In the rows, zero is written as 128.
Rotation paths and how fast each direction turns (deg/step):
Each turn is a multiple of 5 degrees from 10 to 175, or 0.
Each row of a path follows its step; steps can be skipped.
path 1
step 0: [129 116 121 126 135 133 128 135 123 130 125 123 122 130 130 130 126 143
 132 125 128 129 123 122 117 135 124 134 130 127 124 131 129 128 125]
step 1: [131 121 122 128 127 132 132 136 122 125 135 122 123 122 135 131 132 120
 121 123 130 132 121 126 128 125 134 128 133 138 137 127 124 122 130]
step 2: [133 122 123 128 128 133 134 133 126 122 122 125 128 124 131 134 134 137
 125 129 123 127 120 130 127 135 123 123 114 126 128 120 129 131 131]
step 3: [140 125 130 126 124 135 131 138 120 135 129 128 119 128 125 133 133 128
 129 122 124 130 129 122 126 126 140 131 127 122 136 127 131 127 122]
step 4: [123 120 127 131 130 127 120 128 120 124 128 124 127 125 126 141 132 121
 123 129 133 135 126 125 121 136 126 133 114 125 129 128 131 127 129]
step 5: [136 124 117 138 130 132 121 134 120 126 139 126 125 122 127 123 133 131
 131 130 123 125 131 128 128 129 137 121 122 124 125 124 125 125 123]
step 6: [132 126 127 126 130 123 131 121 130 125 126 131 124 124 125 131 134 129
 120 129 128 133 130 133 133 139 140 136 117 125 137 128 125 122 123]
step 7: [131 132 123 133 126 131 125 127 124 119 132 138 120 127 121 136 128 126
 137 124 122 122 134 129 119 134 130 127 122 121 127 133 123 131 134]
step 8: [125 135 124 120 135 123 125 130 122 123 132 129 131 126 137 124 126 127
 129 135 134 129 135 123 122 131 144 133 121 122 135 127 131 128 127]
step 9: [128 126 115 126 128 121 123 120 133 117 132 129 116 129 129 133 131 125
 135 134 124 122 134 128 132 128 122 130 125 126 128 125 128 120 123]
step 10: [122 132 127 122 130 128 132 130 122 130 133 135 125 131 129 121 134 133
 137 128 136 119 131 132 131 142 134 126 128 126 132 130 127 118 130]
step 11: [127 137 129 121 132 133 124 125 129 112 134 128 125 130 126 137 118 126
 127 131 125 125 129 126 135 131 127 126 128 129 141 129 132 125 131]
Directions:
[130 127 127 126 128 129 131 130 130 128 130 128 128 126 126 125 126 127
 127 130 130 131 129 125 131 128 130 130 129 128 131 131 131 129 128]
145
path 2
step 0: [135 136 118 130 127 134 125 117 127 128 127 128 123 123 132 135 127 125
 142 121 128 133 122 124 124 135 126 125 122 133 134 121 117 125 121]
step 1: [129 124 127 138 123 133 129 131 131 136 140 122 129 131 124 137 126 145
 128 127 127 116 127 131 121 133 127 131 129 132 130 120 131 127 137]
step 2: [134 134 129 135 133 124 121 125 130 135 129 122 126 131 135 122 130 115
 127 125 136 123 115 127 118 118 128 132 130 123 134 119 124 124 126]
step 3: [127 126 121 126 119 130 125 126 125 127 131 128 130 134 122 128 133 130
 130 116 126 133 123 135 122 135 130 146 125 127 140 132 136 131 130]
step 4: [131 133 131 128 129 130 138 127 136 120 136 124 126 128 133 126 125 120
 134 131 134 119 129 135 111 131 131 131 137 133 126 131 126 123 123]
step 5: [119 127 134 129 127 117 129 132 128 138 138 131 132 137 122 133 126 130
 130 129 133 127 124 131 133 122 128 139 124 130 138 135 121 130 116]
step 6: [132 133 127 131 128 120 128 122 118 130 128 124 125 120 129 129 133 124
 128 121 132 126 129 131 121 133 139 121 135 126 134 147 125 124 129]
step 7: [133 125 115 129 121 118 134 127 130 132 128 124 128 136 131 134 123 133
 142 137 119 125 130 131 126 127 126 128 124 128 129 133 131 134 116]
step 8: [134 140 133 132 134 125 128 128 121 135 132 129 123 119 117 133 127 127
 135 129 131 124 125 130 128 137 123 117 133 134 138 122 124 130 121]
step 9: [130 127 123 135 122 130 120 130 126 132 132 121 120 131 129 140 122 130
 127 118 118 114 128 128 128 122 130 126 118 121 132 129 127 122 127]
step 10: [137 139 117 133 126 125 122 124 132 136 132 127 136 121 134 126 124 130
 127 128 134 132 119 138 119 133 123 125 131 119 131 121 133 132 127]
step 11: [127 126 128 139 132 134 135 129 121 122 131 124 124 133 124 135 136 125
 131 126 123 124 119 141 121 126 126 137 115 134 132 120 134 130 126]
Directions:
[125 128 127 128 130 130 128 128 126 130 128 129 127 125 126 132 133 129
 128 126 131 131 129 128 129 130 127 130 129 128 128 127 130 126 125]
140
[128 131 127 131 123 129 129 127 127 127 127 128 129 125 126 131 128 128
 127 129 127 128 127 128 130 125 127 123 127 126 127 128 129 129 126]
35
